Some points:
array([-56, -27,  25, -69,  27, -30,  53, -14,  18, -59,  40,  -6, -44, -27,
         3, -11, -31, -30, -29, -56,  34,  -2, -33, -31])
array([-44,  17,  54,  51,  11,  28,  -1, -41, -31,  13,  -5,  33,  -3,  18,
        26,  26,  15, -38,  32,  76,  -4,   8, -12, -26])
array([  5, -31, -60,  -9,  52,   1, -16, -10, -25,  84, -53, -40, -11, -35,
       -24,  -9,  -1, -32,  90,  80,  41, -47,  38,   7])
array([-38,  34, -27,  -1, -35, -23, -14,  18,  96, -39,  61,  15,  40, -37,
        36, -30, -23, -28,  17, -58, -34,  -1,  37,   2])
array([ 12,  19, -29,  -1,   6, -30,  15, -51,  -7,  51,  26,  -7, -76,  76,
        35,  22,  46,  41, -30,   9,  -4, -50,  77,  40])
array([  34,  -31,    9,   10, -122,    6,   41,    0,  -36,  -63,  -38,   57,
        -22,  -33,   19,   10,  -51,  -26,   23,   64,  -30,   13,   24,  -29])
array([  14,  -53,  -26, -117,   -5,  -14,   12,   10,  -14,   43,   39, -105,
         10,   10,   27,   40,  -59,   -1,  -24,  -50,  -93,   21,  -10, -115])
array([ 43,   5,  23,  63, -31, -23, -24,  58, -64,   8, -28,  28,  27, -49,
        30,  38,  38, -67, -15,   5, -19, -29,  53, -45])
array([ 44, -38,  11,  75, -50, -28,  99, -57,  21, -97,  87,  14,  30,  65,
         0,  24,  -6, -43, -25, -40,   1,  57, -38, -17])
array([ 25,  37, -55, -44, -39,  54, -13,   0, -19, -60, -16, -29,  -4, -31,
       -17,  55,  -2,  38, -23,  24,   0,  42,  -7, -15])
array([-15, -31, -47, -11,  38, -24,  11, 127, -24,  32,  23, -43, -39,  14,
        33,  61, -27, -42,  30,  -1,  18,  30, -43,  -3])
array([-13,  35, -24, -49, -31, -13,  -1, -68, -53,  -5, -14, -23,  -3,  -7,
        44, -22, -13, -12, -28,  28,  53,  12,  -6, -12])
array([-19,  59,  16, -16,  68, -26, -42,  -2,  64,  21,  -7,  51,   2, -32,
        54, -74,  26,  -9, -13,   4,  -2,  -6,  -7,   9])
array([-30, -17,  22,   5, -15,   8,  36,  47, -23,  43, -78, -40, -21,  11,
        25,  29, -47, -36, -34,  66,  28, -60,   3, -44])
array([ 46, -43, -10,   5,  32, -34,  27,   9,  56, -70,   8,   0, -16,  -4,
        45, -96,  77, -30, -50,   8,  66,  69,  -8,  -2])
array([-38,  -4, -15, -56,  15, -17,  -8, -41,  46, -35,  53,  17, -32,  37,
       -17, -34,   6, -16, -11,  -1,  45, -34, -11,  -3])
array([-43,  76, -80, -13,  -7, -53,  27,  45,  96,  18, -43,  38,  44,  42,
        37, -39,   0,  46,  35, -33, -90,  17,  34,  54])
array([  -2,  -46,   -3,   -4,   64,   20, -103,  -13,    6,  -15,  -38,   28,
         27,  -36,  -41,   31,   20,   46,   67,   21,   21,   17,  -40,  -62])
array([-13,  23, -63,  -9,  46,  49, -60,  34,  81, -37, -62, -37,   5, -57,
       -52, -41,  54, -16,   0,   8,  26,  38,  -6, -53])
array([ 38,   4,  19,  35,   1, -25, -74,  10,  22,  -2,   9,   2,  16,   5,
        23,  22, -21,   8, -66, -49, -33,  64,  73,  15])
array([ 48, -15,  27, -13,  57, -24, -11, -25,  43,  31,  53,  21,  -7,   9,
       -34, -11,  28, -26, -48,  78,  51,  53,  60,  -2])
array([ 16,   1, -25, -21,  30,  59,  37, -64, -50,  -9,  20, -20,  28,  -6,
       -12, -10, -74,  84,  25, -13,  73,  -6, -40,  22])
array([ 76,  23, -29, -20, -21,   2,   4,  14, -42, -37, -52,   0,  -5,  73,
        -8,  34,   7,  23,   4, -31,  14,  46, -74, -22])
array([ 37,  18, -38,  20, -43, -58, -17,  -7,  21,  -9, -15,  36, -21,  15,
         4, -20, -56, -19,  21,   3, -16,  -3, -22,  28])
array([ 17,  33, 127,  -8, -71,  85,  12,  49, -37,  26,  -1,  21,  37,  36,
        82, -28,  72,  13,  25,  12, -39, -35, -15, -28])
array([-10,  26, -23,  15,  72,  31,  66, -51,  -8,  42,  21, -41, -46,  37,
       -13,  40, -66,  51, -46, -57, -80, -24, -29,  58])
array([-44,  -9,  52,  41, -26, -26,  -5, -28,  -8,  72,  27,  30,  32,  28,
         4,  70,  58,  48, -64, -48,  14,   2, -12,  44])
array([-69, -42,  60, -37, -29, -48, -36, -17,   2,  57,  68,  39, -56, -24,
        24, -10, -24,  -2,  85, -34,  -2,  -2, -20,  15])
array([-34,  42, -20,  16,   9,   4,  16,  34, -39, -22, -68, -22,  47, -32,
       -21, -42, -34, -29, -13, -32,  27, -36,  30,  45])
array([ -1, -16,  47,  -7,  76,  30,  50,  19, -13, -32, -79, -87, -13,  41,
       -14,  63,  31,  13,  25,  17,  -1,  26, -69, -76])
array([  -2,    9,  -20,   95,   -5,  -43,   53,   24,  -71,  -13,   28,  -76,
         66,   -6,  -48, -127,  -54,   90,  -30,   -1,   96,   36,    2,  -28])
array([ -18,  -44,   61,   78, -110,   82,   -9,   83,  -45,   85,  -43,  -37,
        -87,   46,   16,  -27,   52,  -38,   20,  -23,    7,   32,    0,   20])
array([ 34,  24,  -9,   4, -26, -49, -35,   0, -91, -21, -19,  52, -17, -23,
        -6, -19,  55, -23,  32,  82,  -5,  -4,  35,   8])
array([-17,  -7,  21,  46,   2,   5, -28,   9,   7, -27,  -1, -16, -37,  -4,
       -57,  41,  26,  50,  19,  31,  -1, -69, -45,  67])
array([101,   9,  15,  39, -46,  24,  66,  -4,  47,  45, -21,  11, -29, -61,
       -68,  59, -11,  -2,  35,  -4, -26,   9,  19, -15])
array([ 48,   2, -49,  24, -17,  29,  -7,  45,   4,  42,  37,  55,  -5,  -4,
        28,  49, -16,  46,   3, -28, -25,  18,  44, -41])
array([ -51,   10,  -63,  -47,   59,    6,   31,  -71,   31,  -34,   59,   11,
         24,    7,  -26, -127,   -8,  -43, -101,  -28, -123,  -56,  -72,   23])
array([-39, -25, -10, -45, -47, -20, -34,  -9,   7,  28,  -3,  25,  -5, -31,
       -54,  22, -36,  -6,  42,  19,  18,  -4, -25,  97])
array([-20,   7,  14, -77,  34,  42,   4, -51, -76,  30,  42,   9,   2,  43,
       -56,  54,  72,  24, -93, -26,  -6,  -5,  75,  20])
array([-12,   9,  88, -48,  24,   0,  -9, -32,  14, -54,  50,  47,  24,  50,
        28,   9, -43,   5,  20, -39, -13, -33,  28,  -2])
array([  9,   2, -47,  26,  18, -51,   9,  16, -27,  47, -12, -20,  -7,   3,
       -45, -29,   5,  14, -19, -13,  51,  15,  33,  21])
array([ 40,  -5,  65,  61,  54,  27, -14,  13,  39, -22, -46, -46,  46, -35,
        43,  16,  28,  38, 108,  64, -75,   7, -47,  26])
array([-38, -70, -18, -14, -10,   5, -51, -11,  -6,   4, -11,  80,  25, -19,
       -19,  15,  -1,  32,  33,   6,   5, -42,   8,  91])
array([-20,  29,  28,  25,  -8,  62, -56,   6,  85, -58,   3, -25,  71, -76,
       -37,  16, -11, -97, -29, -43,  32, -85,  19, -41])
Along one direction, these points spread out more than along any other. Take the direction at right angles to it along which they spread out most. Then take the direction at right angles to both along which they spread out most. Go by this last direction. How many in every 100 of the points above lie lower along it than each point below? Round to a whole number. More than half of the points above lie lower than the first one.
array([-44,  17,  54,  51,  11,  28,  -1, -41, -31,  13,  -5,  33,  -3,  18,
        26,  26,  15, -38,  32,  76,  -4,   8, -12, -26]) ~ 34
array([-20,  29,  28,  25,  -8,  62, -56,   6,  85, -58,   3, -25,  71, -76,
       -37,  16, -11, -97, -29, -43,  32, -85,  19, -41]) ~ 55
array([  -2,    9,  -20,   95,   -5,  -43,   53,   24,  -71,  -13,   28,  -76,
         66,   -6,  -48, -127,  -54,   90,  -30,   -1,   96,   36,    2,  -28]) ~ 95
array([  9,   2, -47,  26,  18, -51,   9,  16, -27,  47, -12, -20,  -7,   3,
       -45, -29,   5,  14, -19, -13,  51,  15,  33,  21]) ~ 66
array([-20,   7,  14, -77,  34,  42,   4, -51, -76,  30,  42,   9,   2,  43,
       -56,  54,  72,  24, -93, -26,  -6,  -5,  75,  20]) ~ 41
array([101,   9,  15,  39, -46,  24,  66,  -4,  47,  45, -21,  11, -29, -61,
       -68,  59, -11,  -2,  35,  -4, -26,   9,  19, -15]) ~ 57
array([-38,  34, -27,  -1, -35, -23, -14,  18,  96, -39,  61,  15,  40, -37,
        36, -30, -23, -28,  17, -58, -34,  -1,  37,   2]) ~ 16
array([ 76,  23, -29, -20, -21,   2,   4,  14, -42, -37, -52,   0,  -5,  73,
        -8,  34,   7,  23,   4, -31,  14,  46, -74, -22]) ~ 91
array([-12,   9,  88, -48,  24,   0,  -9, -32,  14, -54,  50,  47,  24,  50,
        28,   9, -43,   5,  20, -39, -13, -33,  28,  -2]) ~ 20
